In the rows, 128 means zero.
These are runs of 7 systems, one row a step. Runs of the same system follow the same rule from any start.
path 1, k_34, 9 rows:
[[144 164 123 157 180  93  98 151 162 162  92  70  86 138 131 178 105 138]
 [ 79 129 146 156 111 143 130 150 104 182  73 136 159 102 104 142 194  94]
 [111 122  76  69 133 106 125 129 159 131  80 158 143 181  87  78 121 151]
 [ 95 151 133 115 215 139  87 123 148  90 150 129  87 114 113 156 179 105]
 [ 85 118 105 143 128 118 113 136 152 115  78  83 179  73 166 111 143 192]
 [ 55 145 140 124 111 169 141  61 136  76 138 176 154 169 107 146 134 120]
 [147  90 103  99 143 106 112 136 124  65 195 144 150  74 159  68 136 162]
 [129 164 149 176 122 160 123  62 161  87 146 102 117 144 170 176  68 163]
 [133  96 159 146  65 132 150 132  57 119 185 146 173  71 174 105 149  89]]
path 2, k_34 (9 x 18):
[[149 109 103 130 146  94 134 165 142 122 149 117 110 129 115 135 118 158]
 [125 145 157 160 131 181 119 111 137 154 114 111 109 120 116 139 142 129]
 [125 116 125  83 103 115 146 131 105 128  94 117 159 125 143  98 131 105]
 [121 127 112 125 149 105 144 136 146 100 148 150 103 163  94 170 118 134]
 [136 117 135 154 143 161 104 146 132 149 140 107 115  81 127 101 166 154]
 [112 149 139  96 107 139 139  85 132 127  70  99 149 154 145 122  95 122]
 [112 107 122 112 138  96 151 156 105  86 170 169 133 124 111 159 158  99]
 [152 119 101 162 136 147 110 138 172 143 137 113 109 122 120 105 110 208]
 [107 159 185 116 120 183 121  77 100 129 113 104 128 121 151 125 145  70]]
path 3, k_353, 9 rows:
[[101 129  91 113 177 177 129 107 178  92  86 166 121 130 109 152 174 154]
 [ 86 128 132 177 129 210 100 115 130 139 171 133  84 136 133 137 170 123]
 [137  85 119  95 105 191 159 115 128  91 178 135 109 132 116  74 134 165]
 [141 154 183 111 173 163 134  76 134  60 167 140 120 101 108 146 138 118]
 [193 113 131 167 132 164 136 126 131 105 176 110  97  82 183 152 115 155]
 [169 149 167 107 101 123 126  77 106 103 181 111 127 148 158  98  55 111]
 [192 117 147 121 133  54 153 151  94  89 167 146 158  75 149 151 108 105]
 [198 163 115 135 133  77 127 110 147 139  87 129 128 158 163 170  50 119]
 [136 135 119 149 110  40  82 167  79 183 152 139 151 126 166 107 113  73]]
path 4, k_112, 9 rows:
[[ 92 110 120 157 107 135 128 144 114 126 177 125 115 140 130 134 137 133]
 [133 122 129 112 125 125 126 136 131 152 118 138 139 133  85  86 132 143]
 [154 124 120 101 142 137 142 132 133 125  88 111 117 116 147 139 135 117]
 [ 89 119 114 142 125 143 129 129 134 107 146 115 114 137 148 151 137 137]
 [111 126 140 137 112 143 122 125 121 150 133 139 139 131  97 102 140 133]
 [155 127 125 100 132 137 131 115 132 123  99 124 139 115 143 107 127 128]
 [114 133 133 126 131 146 142 112 131 100 128 119 115 139 144 160 126 117]
 [115 126 144 154 120 138 122 123 125 126 155 139 141 114 113 120 138 142]
 [158 133 139 118 116 127 133 114 130 141 111 126 143 130 122 104 103 137]]
path 5, k_481 (9 x 18):
[[120 108  99  84 133 138 143 128 128  96 116 115 122 135 156 121 135 125]
 [108 123 126 146 135 157 142 134 152 128 129 125 103 144  86 150 140 158]
 [117 125 137 134 119 137 112 120 126 127 132 115 160  91 136  78 137 158]
 [157 127 129  88 123 156 153  93 133  98 125 147 120 153 124 120 107 123]
 [113  90 120 146 114 129 154 167 115 117 177 131 112 121 110 141 149 143]
 [148 145 144 168 105 129 120 102 143 138 130 116 149 118 138 118  82 170]
 [155 123 162  96 105 138 154 118  84 133 134 145 139 121 119 106 137  74]
 [133 104  90 123 115  81 154 163 128 106 149 115 113 157 147 162  96 138]
 [148 151 171 188 127 138 119 139 128 188 114 111 122 109  95 148 133 128]]
path 6, k_149 (9 x 18):
[[137 152 124 126 176 142  76 115 156 142 137 109  89 141 121 102 123 137]
 [ 93 136 148 131 144 167 135 106 140  91 113  91 128  96 145 155 152 141]
 [125  96 105  94 115 152 177 132 136 100 117 156 130 146  93 128 142 145]
 [175 125 124 126 151 147 106 123 141 135 163 154 112 117 106  82 126 152]
 [150 141 146 131 126 148 130  92 141  96 122  91 135 100 171 128  98 154]
 [152 109 144 122  95 149 189 120 106 103 129 152 139 126 122 161 126 110]
 [172 103 109 146 101 102 133 159 117 149 170 151 129 132 121 100 105 149]
 [157 164 167 157 114 112 106 101 124 158 116 104 146 121 146 124  83 124]
 [129 116 140 126 103 108 163 153  91 131 108 102 135 112 162 172 137  83]]
path 7, k_622 (9 x 18):
[[ 72 106  79  98 100 140 120 118 122 107  85 108 170 113 210  96 146 133]
 [106 137 115  89 186 145 143 135 166 106 114 112  60 184  71 170 141 130]
 [122 107 158 180 118 167 118 141 130 139 172 122 146  56  91  84 165 194]
 [140 151 106  96 108 175 124  41 157  93  88 142 148 167 182 100  75 141]
 [ 84  99 156  84 140 163 173 149  85  82 174 111  81 125 110 167 191  64]
 [197 111 119 185 115 126 137 143 160 127 200 117  96 129 112 126  63 218]
 [142 166 197 131  73 181 130  52  79 167 101 176 174 131 132 101 127  51]
 [131  87 100  71 121  66 162 172  95  61 163  51 104 124 224 164  96 102]
 [193 149 158 190 145 119 159 161 146 197 127 180  78 171  14 205 123 116]]
path 8, k_868 (9 x 18):
[[193 137 134 133 132 149 135 107 112 131 102 184 142  98 164 148 141  79]
 [110 140 101 127 144  60 104 151 132 124 136  91 108 160 168 160  90 116]
 [103 150 167 182 123 134 107 130 125 181 131 149 140 124  62 126 150 127]
 [147 108 112  90 116 102 137 152  98 138  83 113 165  84 175  96 147 104]
 [103 162 114 118 175 132 121 111 157 119  84 147 100 175 108 190 140  98]
 [100  99 131 127 147 106 101 180 100 135 193 105 112  94 115  88 172 125]
 [ 90 141 125 103 127 160 140  93 166 120  40 110 165 129 109 112 134 170]
 [134 101 117  97 141 162 143 127  97  81 185 181 100 124 143 139 176  73]
 [109 127  96 103 149  90 116 132 177  95 134  79 120 155 110 101  80 209]]
path 9, k_149:
[[122 105 121 140  75 112 187 133  99  98 167 174 135 168 128 183 106 103]
 [150 123 118 178 102  80  92 157 112 186 157 170 168 113 112  80 119 142]
 [133 169 143 112 124  88  99 104 117 152  72  76 148 135 187 123  84  90]
 [ 94 123 138 133 131 109 151 158  87 123 141 137 106 142 133 208 166  46]
 [ 64 112  71 169 119  80  93 176 144 161 152 145 135 168 101 111 131 169]
 [ 93 185 160 115 162 137  68  86 140 171  52 108 156 121 117  89 144 102]
 [ 91 104 100  54 176 130 146 157 121  74 114  90  86 129 162 167 180  79]
 [ 76 126  94 159 156 151 113 121 172 104 184 194  97 184  53 144 143 171]
 [116 132 124 126 148 174  77  97 159 129  87 115 179  52 145  38 165 189]]
path 10, k_481, 9 rows:
[[100 128 116 187 126 223 114  94 169 126 139 147 107 134 122 140 149 184]
 [ 81 127 161 107 100 148 114  79 109  88 182 148 177 110 119  51 134 141]
 [193 105 113  96 130 124 175 109 142  57 184 191 120 145 104 133  91 156]
 [153  89 135 211  83 158 144 159 102 144 212 153 118  89 135 146 142 153]
 [146 157 178 158  56 106 124  73  94 134 159 121 177 138 167 107  42 121]
 [190 116 162  89 108  68 186 159  71 130 157 171 130 142  86 154 114  48]
 [165 105  82 193 109  52 127 207 120 173 136  94 111 124 183 183  94 139]
 [143 196 205 170 120 133  97 103 104 227  62  82 132 131 130 144 112  61]
 [ 95 126 101  25 145  38 135 163  91 117  65  97 152 143 163 124 143  43]]
path 11, k_112, 9 rows:
[[ 86 126  91 108 123  59 131 143 142 118  78 132 182 140 127 127 115 147]
 [151 126 106 152 132 166 127 136 118 168 108 183 100 150 132 164 163  76]
 [102 140 106 126 167 123  55 120 148 122 150  97 122 111 164  72 132 155]
 [ 86 148 161 101  97 115 153 114  98 150  73 112 150 166 117 148 123  68]
 [131 111  82 148 146 142 112 117 139  86 141 207 161  82 164 134 171 138]
 [126 184 160 146 133 160  89  73 154 166 110 106 102 182 110 113  83 132]
 [137 119 172  97 121 102 136 129  66  91 156 116 167  57 175 112 152  73]
 [105 147  90 147 119 108 147  90 179  86 107 181 156 187 103 170  74 179]
 [200 141 189 171 142 163 110 135  89 181 176 149  93  87 111 130 156  71]]
path 12, k_868, 9 rows:
[[193 134 141  95  99 142 160 115  97 170  69 159 135 145 132 123 121  60]
 [165 144 127 120 187  73 118 169 135 131 124  85  75 129 135 182 115 100]
 [ 68 134 147 196 128 142 103 160 129 182 118  84 123 109 100 144 169 148]
 [107 103 127  78  87 147 160 143  92 153  72 116 155 123 134  95 165  86]
 [145 131 110  67 192 123 148 141 152 104  94 137  81 158  90 162 145 102]
 [ 93 111 122 146 171 155  97 162 144 120 176  82  84  93 117 113 177 168]
 [ 64 112 136 100  83 188 159  92 132 102  95  99 162 130 129  96 142 158]
 [164  98 113  69 130 151 183 117 120  65 162 185 105 155 104 136 132 107]
 [161 121 100 141 162 127 105 133 178 101 177 101  88 127 129 104  92 212]]
path 13, k_622 (9 x 18):
[[105 131 128 185 163 161  91 134 119 124 174 159 106  93 151 164 190  98]
 [ 88 142 118 154  98  93 109  98 141 102 170 135 156 172 133 115  65 172]
 [148 126 154  59 134 122 152 115  97 109 127 175 147 132  87  98 149  72]
 [173  98  81 145 152 118 108 165 132 109 181 124  93  98 188 137 132 142]
 [111 177 161 184 121 136 102  88 134 160 137 174 132 174  93 159 107 103]
 [104 104 136  88  93  68 135 143  84 100 155 108 181  99 158  82 119 116]
 [200 139  92 102 181 112 141 136 157 123 100 171  85 163 109 172 113 107]
 [ 87 120 143 206 114 129  84 164  94 181 169 133 143  79 135 118 182 118]
 [124 169 106 101 128  73 106  79 161 106  88 117 161 179 153 113  42 152]]
path 14, k_353 (9 x 18):
[[133 162 108 109 185 111 128  99 188  89  61 151 142 137 102 164 116 156]
 [104 136 128 208 118 151  78 142 107 186 148 132 115 112 168 142 162  99]
 [123  83  87  65  74 147 173 130 123 115 123 123 126 176 126  76 108 150]
 [ 97 164 176 122 190 105 115 117 129 100 146 151 131 113  59 161 165  97]
 [174 100  74 176 126 179 124 146 164 148  98 125 108  96 176 139 138 188]
 [ 79 158 171  95  97 156 107  69  95 129 164 111 123 182 133  81 104  76]
 [151  70 116 117 139  98 187 187 117  72 165 148 141  65 104 156 168 155]
 [167 196 151 150 160 164 102  55 183 142  81 118 102 171 122 152  67 146]
 [127  91 133 150  99 116  93 172  57 153 203 116 139  63 192  75 169  85]]

Name the system that made each run.
path 15 (2 x 18):
[[158 168 155 102 158 118 116  99 137 133 112 118 110 152 110 129 100 101]
 [116 110 120 158 139 139 130 157 123 115 145 111 113  89 163 170 165 126]]

k_149
path 16 (2 x 18):
[[131 148 100 169 127 163 120  88 151 128 100 187 134 149 157 175 126 121]
 [ 73 128 128 134 124 116  90 134  98 144 177 160 137 143 116  94 156  94]]

k_481
path 17:
[[155 129 115  97 135 143 144 119 162 135 113 133  97 183  71 107  94 161]
 [154 115 159 121 154 139 143 162 105 125 135  82 101  68 135 151 171 103]]

k_112
path 18:
[[139 154 151 127 134 112 105 122 119 164 107 128 141 128 114 107 123 102]
 [136 125 108  90 150 107 126 140 121 116 113 117 116 130 156 136 135  98]]

k_481
path 19, 2 rows:
[[133 125 123 125 108 129 118 113 124 141  99 155 186  96 140  79 138 138]
 [116 144 103 110 139 120 119  94 140  94 136 164 119 177 146 148 103 106]]

k_34
path 20:
[[167 121 122 130 134  78 141 173 141 147  99  60 118 110 136 142  95 164]
 [103 167 154 143 112  81  87 108 120 164  99 101 177 130 138  96  92 121]]

k_353
path 21:
[[155 104 123  90 105 141 164 134 117 125 111 116 126 132 130 111 121 126]
 [125 107 127 129 111 134 156 153 129 134 135  92 105 141 111 138 121 150]]

k_481
path 22 (2 x 18):
[[170 109 123 126 115 102 165 142 126 104 155 160 135 129 104 137 107 143]
 [176 135 127 167 113 129 110 118 132 160 130 146 139 116 148 112 103 142]]

k_149
path 23 (2 x 18):
[[ 95 140 138 145 161 128 131 126 150 107 106 126 137 109 104 169 158 139]
 [ 97 109  99 123 119 159 126 120 143 117 112 139 152 115 136  98 156 162]]

k_34
path 24 (2 x 18):
[[ 96 155 147 113 146  81  86 124 123 135 161 112 130 154 100  94 106 115]
 [175 137 129 113 182 113 129 132 140  99 113 141 124  86 137 154 145 118]]

k_481
path 25:
[[ 87 131 122 154 114  84 130 144 129 127 168 125 115 184 105 161  95 133]
 [169 149 166 159 153  97 103 141 125 161 125 131 152  74 105 117 135 129]]

k_481
path 26 (2 x 18):
[[133 148 177 110 130 129 146 113  86 123 101 129 146 100 148 164 154  46]
 [105 134  86 165 134 116 103  97 163  77 147 174 165 123 162 141 107 180]]

k_112
path 27:
[[111 106 143 183  55 121 144 144  96 157 169 138 163 125 121 115 114 147]
 [163 143 150 106 109  67 130 137 109 169  85 110 164 126 118  99  90 107]]

k_149
path 28:
[[181 102  91  99 167  95 173 178 162 105  96 136 115 113  86 158 133 164]
 [105 192 140 171 161 138  44  82 150 168 106 122 124 143 151 119 113 114]]

k_353
path 29 (2 x 18):
[[105 117 142 151 160 144  87 142 134 112 194 102 119  70 119  85 167 171]
 [153 149 142 117 116 175 145  45 150  69 111 155 161 119 165 130  94 147]]

k_481
path 30, 2 rows:
[[136 107 155 138 116 160 168 144 120 138 133 155 133 109  60 132 166 134]
 [152 139 135 100 170 183 115 107 157 126  96  91  88 119 127 113 140 138]]

k_353
path 31:
[[129  92  93 120 136 155 138 167 123 137 148 140  86 134 123 130 171 117]
 [105 141 136 142 132 134 105 107 152 128 157 109 121 151  96  94 102 174]]

k_149
path 32, 2 rows:
[[121 148 159 137 129 129 134 123 129 151 126 109 106 160  90 148 112 117]
 [155 113 132 112 134 121 138 155 114 144 107 134 138  95 117 114 158 113]]

k_34
path 33, 2 rows:
[[128 109  89  56 140 167 138 126 128 126 108 150  93 175 119  96 155  93]
 [ 74 131 107 133 185 127  98 134 150  82 171 150 105 129 112 153 169 133]]

k_353
path 34, 2 rows:
[[177 100 150  91 119 213 178 111 122 108 150 128  83 126 108 114 144 122]
 [148 146 164 105 188 143 107 102 138  66 187  96  89 101 136 125 125 130]]

k_353
path 35:
[[131 120 124 146 162  97 107 180  96 136 196 135  77 126 137 170 161  68]
 [ 49 147 102 190 113  99  89 127 165 144 120 110 152 162 126 135  98 186]]

k_149
path 36:
[[174 131 130 111 135 124 121 140 126 168  98 109 119 118 125  99 122 120]
 [110 114 102 103 135 109 139 143 123  95 126 102 116 137 165 153 129 117]]

k_112
path 37 (2 x 18):
[[129 137 131 127 120 119 145 137 134 152  88  96 118 153 120 154 109 125]
 [112 130 131 136 133 100 103 156 121 162 129 107 135 119 113 102 137 131]]

k_353
path 38 (2 x 18):
[[153 162 119 190 144  97  65 127 145 175  97 125 157  90 176 124 110 143]
 [ 84 161 156 151  99 104 110 109  83 157 103 138 165 135 169 158 133  47]]

k_868
path 39, 2 rows:
[[ 88 146 126 128 121 152 136  99 141 130  84 137 131 169 123 157 127 115]
 [ 98 117 115 111 149 103 110 157 129 133 140 138 134 122  93  95 160 138]]

k_481
path 40, 2 rows:
[[120 132 124  73 156  92 123 151 113 126 124  94  98 153 134 130 130  80]
 [155 132 135 171 164 102 124 164 144 136 134 133 125  88  97 161 144 153]]

k_622
path 41:
[[123 152 141 142 157 126  87 104 143 120 130 141 157  91 124 101 137 147]
 [ 95 128 115 125 116 117 126 106 115  94 127 149 169 116 173 135 134 112]]

k_868
